One turn moves each row of this set onto another row. After a few examples, where does it send each row asked below?
sov: [-14   4  -5  12  16   2 -12   2 -12 -11  -1   5   4   8 -15  -8  24   5
  -8  -5 -11   5   3  -3   4  11  -6   6   5 -22 -12  11   6  -2]
madap: [  8  -6 -12   1 -10   6   9  23 -24   2   3  -2   2  11   4   8  -6  16
  -9 -12 -18  -4 -20   5  12  -8  21   5   5  14   2  -7  -9  12]
Muku: [  4  16   1  -2 -13  -2  -8  -7 -11  -5  21 -12  -3   8   3  10   6 -24
  -1  -7   0   3  15  -9   1  -7  -5 -17  -4   8  36   0  -1   4]
bot: [ 16   3 -10   8 -16 -11  -5   0   3  -7   0  -9  10   4  -9   1  18  16
   2 -10 -10   8  -3   1  13 -29  19  13   6   2   0   0  10  28]
Loz: [ -1   2 -16  -2  21   1  -9   6  13   2  -4  -9   7  -6   8   1  21  -5
 -19  -1  -9   1  -5 -10  19 -20   2  -4   6  -4   0   9  -1   3]
notoz: [ -3  -4   6   1   4 -13   3  24  -4  -1   1  11   6  -6   5 -14   2  -2
  15  18   1   4   0  -9   0  -2  10  -8   4   5  -7   2  34   1]
kod: [ 28 -17  13  -5   9 -24   5 -10   9 -11  -2   1  -1  -2  -1   0  -1   6
  13   6  -1  25  -8  17 -11  -4   4  -1   4   1   5   3 -19  -9]
nar: [ 18  -9  -4 -24   8   0  13  -6 -12 -15   9  -9  10   6  16  11   3 -10
  -3  -3  13   4 -13 -22 -10  -2  19 -19   5   4  -7  -6 -11   9]
lusi: [  0   3   6  -1 -13   1 -15   7 -16  -2  -7  10  19  -8  -9   6  -7  14
  20 -16   3 -17  -6  -3 -20   7 -24 -10   2 -15  -4   6 -10  -5]
Bigup: [ 13   2  14 -18 -31 -22  -9 -11   7   3   8   4   4   5  20  11  -3   9
 -15  -2   8  -3 -14  -3   3  -6   0  -5  10   0   4   7  16  -5]
zomi: [-13  -3   3  -3 -29  -5   1  -2  -1   3  12   1   6  -4  16  -9  -7   9
   6  -4  -2   0  10  -8 -17 -30 -10  -2  -3  10  21  -4   2   5]
dimup: [  5   5  -7   3 -22  -4 -24   8  -1  -7   2  15   0  -9  -5  -2   3  -1
  -3 -11   1   4 -21  -1  -8  -3 -12   3  -3   6  -2   3 -43  -3]
fimu: [ -1 -16  11  20   7   2 -14 -18  -8 -13  -8 -13  -7  10  -6  10   0  -6
  -4  -9   8  -6  27  -6  -3  -4  25  -4   9   6   2   5  11   7]
zuroz: [  5   3  -3  -6  -9 -13 -17  -2  -6  -4   2  16   2  -2 -10  -2  -5   7
   7   8   4  -6  -8  -2   0  -4   0 -19  10   1 -11   6  44   6]
sadur: [ 16 -22   7   3 -14  -3 -13  -5 -16   4   4   1   0   4  -7  12  -5  15
  16   8   9   6  11 -17 -29   2  25  -3  -1  20  -9   7   3  -9]
zit: [  9  -4  11  -6  -5 -13  -1  -8 -17   0   0   7   0  21  14  22  16 -18
  -5  -4  -1 -12  -6   6  -7   7   2   1  12  24  -4 -22 -18  -7]
mel: [  6 -12   0   1  -1 -17 -13  10 -13  -8   8  -2  -2  -2   1   5   1 -39
   8   8   8  -5  -8   1   7  -2  32   0   0  -1   1   1 -21  -1]
Keke: [ -1   4  -7   2   0 -16  -5 -10  12  -4  10  -3  -2   3 -13   3   1  27
   6  13  -4  -3   8   4  -1  -3  -6  16   7  -5  14   5 -35   0]
bavi: [  6  13   6  14   4 -10 -12  -5 -23 -20 -12  -3   6   1 -19 -15  31  -5
  -3 -15 -13  -1   8   2  -3  12  -5   2   7  -3  -7  -3  -8   5]
nuda: [ -6 -17  -4   1   0  16 -13   6 -11 -10  -7  -2 -11  13  -5  29   5  10
  19  -9  -7 -10  17  -3  -9   4   9  -1 -13  12 -12   4 -18  14]
lili: [  5   0   5 -18 -19   0   5   3 -10  -9   3   4  14   1 -12  14 -17  16
   7   0   7 -23  -2  -3  -8  22 -14 -13  -5 -12   0  -8  -7  10]

dimup -> Loz
Keke -> bot
Now find these:
notoz -> lili
madap -> Muku
sov -> zuroz
fimu -> sadur
mel -> nar

One turn moves each row of this set onto another row. After a few examples, where does it send each row asked below?
Kalu: [ -5 -17  13   5  -6   2 -10 -12  -2  -6  -5  17  -5  -6  -6 -15   2   7
 -16   8  11  22  13   6  -3   8   4  -1 -27   3  17   2  -3   9 -13   1]
fove: [ -2 -17  13   7  19  -6  -6  -2  -2  -7  -8  27   5  -9   1 -15   0  12
 -12   6   4  10  11  -1   5  11  15   5 -15   4  23   2  -4   6 -10  -8]
vobe: [ -3   4 -18  -1  -1   6   2  -4 -13  10  -4  12   8  27 -16   2 -10 -25
 -15 -12  -8   4   3  -2   4  17   2  -6   7  -9   0   3  18 -10   8   5]
Lapeb: [  2 -31  17  14   9  -7  -2   3   1  -5 -14  10   1  -5  -6  -5  -4   3
 -23  12  13  14  11  -5   2   0   4   9 -13   8  22   8 -10  -5   0   2]
duzis: [ 15   0   3  -3 -25  -2 -17   2 -11 -16   0 -13   9  10  19   6  -8  14
  -6  -6  -7   0  -1   1   2  -1 -13  13   8  18   3  -2  -6  -5   8  13]
pok: [  2  14 -13  -6  -2  -2   1  -2  26  22  -5  -3  14   2  -8   9  -1  -4
 -12  11 -11  -6   5  -2  13   6   2   4  -1   7   8  16 -34 -16  16 -12]
kovoz: [ -4 -26   8  -1   9  -3  12  19   3   1   3   6  -5 -20   0 -10   1  -4
  -4  16   9  13  10  14   0   6  16   8  -8  -3  19   2 -16  -3  -9   3]
tuma: [ -4  14 -12   8   2  14  11 -12  -3  10   2   7  -1  15 -17   2 -10 -23
  -7 -12  -8  -4   1 -19  -4  10  -2 -15   7 -12 -12   9  18  -5   1   3]
gevuv: [ -6  15 -17 -11  -8 -13  -1  10  17  21  10  -8  16 -10   3  -3  -3  -9
   6   6 -14  -9 -12  11   2   5   5   6   3  -7   4   0 -27  -3  15 -14]
dimud: [  7  13  -6  -6 -21  -4 -18 -12  16 -12  -7 -14  19 -10 -16   7   7  -4
   6  15  10  -6   2  -4   9 -20 -10   9   0   5 -14   2  22   2   9   3]
senid: [ -3   4   2  10   5   4  11 -23  17 -16  -9  15   6 -17 -10   7  10 -11
  -2  26  16  16  -9   4   8  -6   1   8  -5   8   2   0   6  17  -4  -9]
leki: [ -7   7  -7  -8   9   1 -24  -2   8   8   2  -1  10   3   6 -11   4  18
  -8 -12 -31 -18  10  -7   3   7  15  11  -7 -10  12   9  -5   5   4 -15]
Kot: [-12  -8 -10 -12   7  -2  -5   6  18  15  11 -23   2  -6   3  -7  -3   4
   1   1 -24 -17   6   4 -15   3  10  14  -6 -23   4   5 -11  -2   5  -6]
Nodis: [ 22  -6  -7  -3 -27  -3  -2  10 -28 -14   2  -8   3   1   4  -9   0  13
   3 -12   4   4  -8   7  -5  -1 -16   2  -1   0   6  -3   3  -2  -9   1]
gizi: [  2   6  -9  10   2  11  11  -1  -9  13  -2  17  -5   9 -25   0  -7 -22
 -10  -5   8   5  10 -15   5   7   7 -16   7  -3  -4  18  18 -10   0   5]
zegop: [ -6   5   3   7  16   4  18  -5  23 -11 -11  29   7 -14  -4   5   1  -4
   1  26  13  -1  -3  -6   2   2  11   3  -7  15   4   4  -9  20  -6  -4]
pep: [ -5  25 -21 -17  -1   2  -4   1  29  14  -6   4  19   0  -7   9   4  -1
   4  12 -12 -23   7  -7  11   4  12   5  -3   6  -1  10 -17   0   8  -8]
mekin: [ 16  -3 -14   1 -14   0  10   8   5 -15  -8 -13  14  -6 -23  -8  -3  -3
   8  13  13 -11  -8  -3 -12 -23 -19   5  -5  -3 -13   7  18   7  11  10]
pude: [ -4  22 -24 -11  -3   2  -5 -20  25  16  -5   0  13  -6 -15  12  12  -6
  -3  17  -5  -1   1   8  17   2  11  11  -2   2   3  12  -9  -1   9 -21]
Fab: [  9  13 -37 -16  -9   2  13   7  13  18  -5  -8  17   4 -23  -2   3  -7
   2  11  -6 -10  -4  10   4   0  -3   5  -6  -6   2  13 -16  -8  15 -10]
dulo: [ -9  -6   9  16  10  -5  17  12  13  -4   5  12  -1 -29   0 -11   2 -14
   0  19   6   5 -17   3  -3  -9  10   4   0  -4   9   5 -12  21   3  -9]
mene: [  1   0 -21  -1  -3   7  -2   0  -6  10   5 -17  -3   3  -3 -10   6  13
  -6 -17 -25 -15  -8  -2 -14   1   1   7  -8 -25   9  14  -5   6  -1 -22]
kuvum: [ 11   1   7   6 -14  -7 -12  -1  18  -9  -6 -19  15  -4  -9   3 -11   5
  -3   9   5 -17   3 -17  -6 -22 -18   5   2   7 -15  11   7  -3  18  11]
pav: [  9  -8   2  -6 -16  -4  -4  12  -7 -16  13 -15  -1 -10  19  -3  -9  13
  14   4   1  -3  -3  14 -14  -4  -3  13   9   5  -5  -3   3   4   0  16]
pozot: [  6 -27  -2   9   7  -4  11   6 -13   3  -8   8  -4  -8 -17 -17   4   4
 -13   0  10  11   3   2  -6   4   2   0 -20 -15  23   9  -6  -2 -13 -15]
viri: [  8  14 -14   8  -6   7  11 -11 -14   7   2  15  -2  15 -11   5 -16 -13
  -1  -9   8   5   0  -9  -4  13  -1 -14  14   4 -12  12  19  -8   1   8]
verov: [  5   1 -16   9   7  13  38   0   7  -9  -6  14   2  -9 -13  -4   6 -12
   0  21   6   9 -19  10  -4  -3  -2   5  -6   0   6   9 -11  19   0  -8]
koma: [  3   1  14  21   8   8  22  -7  15 -17  -5  15  -1 -13   4   6  -1  -6
 -10  20   6  11 -13  -5   2  -5  -5   4   4  16   5   9 -17  16   1  -2]
narov: [  7   9   1  -6 -14  -6  -9   3  18 -18  -9   0  23  -7  -7   5  -6   2
  13  15  13 -19   5 -14  -1 -13 -10   3  -3  15 -16  -4  13   6   4  15]
pasif: [  5   6   2  -9 -35   6 -29  -7  -9 -13   5  -8   1   4   8  -9   2  16
  -4  -8  -7   4   8   5  -2  -1  -8   3 -10   7  -1  -1   7   8  -4  11]
Fuda: [  8  -5   3   1 -18 -25 -11  16   6  -2   4 -10  16 -20  -5 -10 -13   0
  13  12  18  -9  -6   2 -10 -18  -6   5   4   2  -9   2   7   0  15   7]
mes: [-11  -3  -5   5  10   8  -9  -9  15   9  -1 -12  -1   7   6   1   0   9
 -21  -5 -32 -14   0 -10  -7   1   8  16  -4 -11  12  17 -16   7  12 -14]
lotaf: [  1  -3 -13   9   1   2  -1  -8 -16   3  -6  13   2  23 -17   0 -16 -14
 -11  -9   4   1   2  -5 -10   7   3  -2   9  -6  -8  13  34  -2  11   8]
bagos: [ 11   0  10  -5 -13  -7 -25   2 -12 -23   1   1  16   1  16 -10  -5  19
   3  -9  -5  -4   6  -3   3   1  -7   7  -1  10   2 -11  12   4  -4  10]
mipu: [ -3   3 -12  11   4  16   8  -1 -17   0  -2  20  -5  19 -12   1  -4 -22
 -16  -9  -5   7  -2  -3   4   9  10  -3  13  -5   1  13  23   6   5   5]
fetuk: [-14   5  -9  -5  -5  11 -21 -17  11  14   3  -2  -7   4  -3 -11   6  15
 -16  -6 -22  -3  11   2  -7   8  14   6 -21 -11  10  17  -8  12   0 -14]

pav -> dulo
mes -> kuvum
vobe -> viri
Now find these:
bagos -> zegop
Nodis -> verov
senid -> fetuk

One turn moves each row of this set onto another row. After a few examples, where does it send each row asked below?
Bif: [ 18  17  18 -17   9  17  -3  -4 -12  41  -5 -15  11   1  -3  -5  -2  23
   7]
fulo: [-11   4   9  -7  -9 -13   9   3 -22   6 -14 -13   4  -1  -9  -3  -3 -11
  -6]
pag: [ 16  24  11 -23   8   2  16 -17   7  14 -15  -5   1  22   1 -15   6  23
   3]
las: [ 15  -3  14  12   2   9   0  -4  -9  17  -6   1   3  -6   6   7 -16  25
   4]
Tipa: [ -1  27  -5 -23   1   1  14   1  -7  21  -9  22   2   1 -23 -10   3  11
  -8]
daseb: [-2 27 -3 11 23 13  5  2 13 10 -6 -6 11  2  1 -2 -2 -7 24]
zisi: [  0  25  -2   4  22  14   3   2   9  13 -17 -11  10  11   6  -3   3  -6
  28]
Muk: [ 13  34 -20  -3  -5   6  15   0 -11  13 -11 -18   6  -2  -8  -6 -21   3
  -5]
zis: [ -5  14  15  -5  14  16  13  -1  -9  23  -4   3 -25 -22   1  -4   4   2
   9]
vikuv: [  5   2   0   2  -2  -1   7 -12  -2   7  -4 -40   0  10   1  17  -3  12
  10]
meva: [-10  -4  15 -18   4  -6   5 -11   3  15  -3   0  -4  13 -12  13  21  20
   7]
bos: [  2   6 -16  -6  20   5  11   4 -19  10  -2 -15  -3   0 -38   2  18   7
  -8]
darif: [ 10  12   0   1   5  12  15  24 -14  38 -12 -11   1 -10  -6  18  -8  14
  -3]
fezek: [  7  13  22  -3   6  10 -10 -16   1  10 -18   1  26  -1  -3  -2   7  18
   6]
vov: [  3  30  -4 -24   5   4  23  -7  -5  34 -12 -11   6  12   1 -17  14   9
 -10]
kemem: [ 18   3 -24   0  16   2  15   7 -16  -4   1 -11  -2  -3 -25  10   8  11
   3]
Kula: [ 12   8 -22 -15  17  13  12  -8 -21  15   3 -25   8   4 -22  -6  21  11
  -1]
veli: [ -3  12  15 -12  13  17  12  -1 -13  26 -15  -2 -27 -12   6  -5   9   3
  13]
rarar: [ -1   8   4  15   2   5   7  11   0   8 -25   5  17 -13  -5  21   2   9
  -4]
Detus: [ -4  15  -6  15  -3 -17  21   1  -8  21   0 -13  -5  -8 -14  16   4  -6
  -3]
Zime: [ 22  -2 -15 -10  14   9   8 -13 -17 -10  -5 -10   5  11  -8 -11   8  19
   3]
vut: [  9  10   9  16   1 -18  14  -9   4   1  -4  -7 -10   2 -15  18  -4   8
  10]
Talot: [ 13  -4  -9  -2  17   1   8  -1 -15 -15 -11   0  -7   7 -25  -3   6  16
  -3]
nik: [  1  28   7 -15  10  13   3  12  -3  32 -25 -12  23  -6 -15   9  16   7
  -1]
fera: [  6   1  -7 -16  18  12   5 -15 -20   4  -9 -14   3  13 -21 -19  18  15
  -8]
zipu: [ 18  13  18  -7   5 -13  12 -16   5  -2  -6   3  -5  15  -1   3   2  19
  14]
Monen: [ -8  26  -6   8  23  21  13   0  10  17 -11  -8  12   7   4   3   5  -5
  22]
Voril: [ 14  26 -14 -14   8  13  10 -13  14  22   0  -5  -2  11 -11  10   3  34
   9]
tib: [ -6  27 -13   0   0  -1  26   0  -6  37 -10 -22   1  -2 -12  -4   8  -3
 -14]
Ler: [  3  14  18 -10  13   9   3   0 -10  19 -11  -1 -27 -18   3 -10   2   1
  14]

Detus -> vut
kemem -> Talot
Now find these:
fulo -> vikuv
zis -> daseb
Bif -> nik

One turn moves each row of this set onto another row. After a few examples, where does it send each row asked below?
Nuba: [ -5  20   6   0  -3  11  17  10   1  29  -1 -26   8]
mateg: [-18  -3  -1  13   8  -4  27  -6  -3  16   9   4 -10]
dutu: [ -1  11 -16  -3 -13 -11  11  29  20   9  -2   7  -7]
Reb: [-20  -3  -1  20  13  -5  19  -5  -4  13   3   5  -9]
mir: [-22  -1  -2  17   5   3  26  -2 -10  10   1   4 -10]
poniz: [  5  -7 -20   2   2  -4   8  27  -1  30 -16   8  12]
litu: [ -8  -3  -3   5 -29   0  15  -1   5  30 -15   3  23]
ved: [ -6  -1  -2  -1 -30   1  20   7  11  29 -15  -2  19]
vebal: [ -4   3  -3  -2 -29   1  15   5   7  22 -21  -4  23]
zetag: [  4   0 -17   1  19 -15  15  16   6  28  -5  -7   3]
galev: [-17  18   1   8 -17 -17   4  17 -18   3  -9  11   3]
dufu: [ -4  12 -10  17  -6  -8 -15  31  -8  16   9 -10   4]
Pum: [-20   6  -3  17   9 -10  22  -7 -11  11   7   3  -7]
kan: [ -8  -1   1   3 -26   5  14   1  13  25 -22  -2  18]
palap: [  5 -19 -12  21 -13  -9  10   5  16  19   9  -3  11]
Nise: [ -8  22   1   2   1  13  10   6  -4  27  -1 -25   7]
Vak: [-17   4   0  11 -14 -12   3  23 -22   7 -16  12   2]
zab: [ -3  14  -2  18  -6  -7 -17  30  -3  13   2 -12   6]
giv: [-12  18   7   0  -2   6  12   4   1  32  -7 -28   5]
Tal: [ -2   8  -2  18  -2  -9 -12  30  -8  21   4 -19   5]
Lizo: [ -6   5 -12  -4   1  19  20  22  -3  28 -13  11  -1]
Zap: [ -2 -19 -15  23 -12  -9  13   7  15  24  10   1   8]
nuleg: [ -6  14 -11 -11   4 -19  25  12  11  16 -12   0  -6]
Vive: [-22   8  -3   5 -15 -15   6  17 -18   9 -11  18   0]
Vasin: [ -2 -17 -15  27  -8 -13   8   0   9  20  10   1  11]
vivu: [ -7  19   7   6   0  15   7   6   5  27  -4 -25   7]
lom: [ -2 -21 -10  26 -11  -7   7   3  18  19   3   2   9]
vizo: [-10   0  -6   4 -33  -4  13   4  15  23 -19  -5  16]
Nomor: [ -1   9 -15   4   1  16  14  28  13  18   8   3 -11]
Rudaz: [ -7  18   7   4  -6  17  13   3  -1  32   2 -21   9]
fufa: [-22   0  -9  16   9  -6  27  -2  -8  16   7   5  -8]
tugu: [-23  12   1  10  -8 -14   3  16 -16   6 -16  14  -1]
mup: [  1  16   0  17 -11  -3 -12  28  -4  16  11 -14   7]
mip: [ -4 -17 -16  27 -13  -3  10   4  16  14  10  -5   3]
Milem: [  0  15  -6  15  -5  -8  -8  34  -7  14   7 -16   7]
Kef: [-20  13  -7   8 -12 -16   8  21 -20   6 -14  13   2]

fufa -> Zap
galev -> Pum
Now find these:
vebal -> Nise
mip -> vizo
tugu -> Reb
zetag -> poniz

